Each row is where one point has got to under a steady rotation. How many ticks took it there?
The counts run from 0 to 53.
[ 1.51 -0.51 -0.84 -0.28  1.53 -1.85 -1.13  0.67  2.47  0.17  1.01  0.79
  1.09 -2.17 -1.63  1.30  0.83  5.70  0.23]	18
[-0.13  0.38  0.52  0.22  1.72 -1.90 -0.29  1.96 -0.75  1.27 -0.68  1.08
  1.72 -4.12 -0.56  2.77 -0.65  2.51 -1.56]	44
[ 0.21 -0.47  1.73 -0.87  1.35  0.39 -0.10  1.22  0.73  1.23 -3.83 -1.29
  0.27  0.38  0.37 -3.97 -0.57  0.83 -2.47]	0
[ 0.87 -0.66  0.36  1.01  1.74 -0.19 -1.72  2.08  0.92 -1.36 -2.49  3.49
  1.83 -0.26 -2.14  0.57 -2.15  2.70  0.67]	40
[-0.81 -0.84  1.01 -0.19  0.31 -0.52 -1.24  2.46  0.42  1.46 -0.85  0.72
  2.54 -4.43 -0.83  3.55 -1.89  0.58 -0.40]	45
[ 1.06  1.39 -0.13 -0.06  1.46 -1.49 -0.11  3.02 -1.62 -0.10 -0.51  3.24
  1.86  0.75 -1.74  0.37 -1.45  5.01  1.10]	39
[-3.02  0.22  0.18 -1.05  2.02 -0.36  0.32  0.95 -0.17  3.45 -0.30 -1.85
  1.71 -3.04  1.86 -0.71 -0.68  3.33 -1.72]	22
[ 0.01  0.44 -0.18  0.15  2.16 -2.82  0.63  2.80  2.18  1.21 -1.02 -0.31
  0.78 -2.25  0.52  0.58 -0.27  2.80  1.10]	43
[ 0.37 -1.06 -1.55  0.65  1.43 -0.43 -1.81  3.83 -1.99 -2.36 -3.44 -1.11
  0.40  1.91  1.23  0.55 -1.49 -1.95  0.66]	52
[ 0.98 -0.37  1.70 -1.48  2.55  0.64  1.16  2.82  0.15  1.20 -1.84  0.41
 -1.10 -0.07  0.60 -4.97 -0.35  1.25 -3.27]	1
[ 1.23 -2.98 -0.10 -0.54  1.63  1.15 -0.95  0.03 -2.02 -1.82 -2.18  1.85
  0.42  2.10 -1.83 -2.47  0.55  3.84 -0.21]	14
[-0.96 -0.50 -0.52 -0.30  1.34  0.30 -1.30  1.37 -0.89  2.34 -1.29  0.37
  1.79  1.32  1.23 -2.14 -1.51  3.15  3.11]	37
[-3.33 -3.13 -0.50 -0.32  0.32  3.59 -1.85  0.45 -2.71 -0.61 -0.96 -2.69
  0.15  0.09  0.34  1.21  1.02  1.45 -1.97]	9
[-2.02  0.96  0.50  0.12  0.64  0.38 -0.18  3.33 -3.40 -0.08 -1.06 -0.17
  1.34 -0.28  1.59  0.71 -1.76  1.14 -0.41]	49
[-2.48 -1.79 -0.03  0.14  1.40  0.63 -1.26  0.51  2.29  3.22 -2.28 -0.44
  0.94 -1.40  1.33 -0.33 -1.04  2.73 -1.01]	21
[-0.56  1.13 -0.30  0.76  2.54 -1.17  0.02  3.02 -2.15  1.87 -0.44  2.04
  2.45  1.89  0.57 -2.17 -0.56  4.55  2.28]	38
[-2.60 -0.07  1.56 -0.46  1.53  0.86 -1.88  1.55 -2.30  1.08 -2.61  0.59
  1.25 -1.26 -1.88 -1.32 -1.18  1.52 -3.33]	24
[-1.86 -0.34 -0.13  0.42  2.59  0.14 -2.39  3.17 -0.74  1.58 -3.40 -1.61
 -0.31  0.99  0.22 -2.77 -0.97 -0.06 -2.21]	26
[-0.98 -2.40 -3.32  2.12  0.76  0.07 -2.75  1.15 -0.96 -0.06 -1.70 -2.15
 -0.65 -1.95  0.54  2.36  0.46  0.25 -0.34]	31
[-2.91 -1.83 -3.66  1.31  1.34  0.50 -0.68  2.13 -1.07  0.24  0.63 -2.75
  0.59 -0.95  3.02  2.18 -0.38  1.33  0.53]	32
[-0.51  0.35 -0.88  1.88  3.61 -1.08 -0.82  4.39 -1.59  1.51 -2.58 -0.04
 -0.13 -0.35  0.73 -1.84  0.28  0.63 -2.78]	27
[ 1.82 -1.36  0.42 -1.06  2.13  0.89  0.68  0.82 -0.92 -1.43 -2.23  0.71
 -0.52 -1.93 -1.95 -0.44  1.84  0.55 -4.73]	3
[ 0.72 -2.60  0.23 -0.50  2.52 -0.49 -2.09 -0.35  1.30 -0.99 -2.60 -1.30
 -1.31 -1.15 -0.84 -0.42  1.81 -0.39 -3.45]	4
[-0.97  1.45  0.10  0.55  0.88  0.77 -0.93  2.40 -5.13 -0.67 -2.53  0.80
  1.28 -0.42 -1.35  1.45 -0.95 -0.09 -1.08]	50
[-1.68 -1.37 -0.40  0.96  0.55  1.72 -0.68  0.68 -1.34  1.59 -0.53 -1.77
 -0.26  2.57  3.81 -1.05  0.35  4.65 -1.32]	11
[ 0.48  1.46 -1.00  3.31  2.93 -0.44 -0.50  2.93 -3.28 -0.76 -1.14 -0.29
  0.37 -0.22  0.54 -0.03  1.60  1.78 -2.04]	28
[ 0.09 -2.69 -1.28  2.22  2.80 -0.04  0.27  0.18  0.36  1.28 -0.89 -2.39
 -1.44 -1.31  1.82  1.15  3.07  1.48 -3.26]	6
[ 0.36 -3.65 -3.52  2.07  2.15 -0.10 -2.69  1.24 -1.83 -2.54 -1.38  0.65
 -0.22 -2.17 -1.35  2.53  0.70 -0.57 -0.62]	30
[-2.33 -2.06  0.05 -0.37  0.28  0.14 -1.84  1.47 -0.60  2.30 -2.43 -1.20
  1.15 -4.76 -1.04  1.55 -1.76 -1.27 -1.32]	46
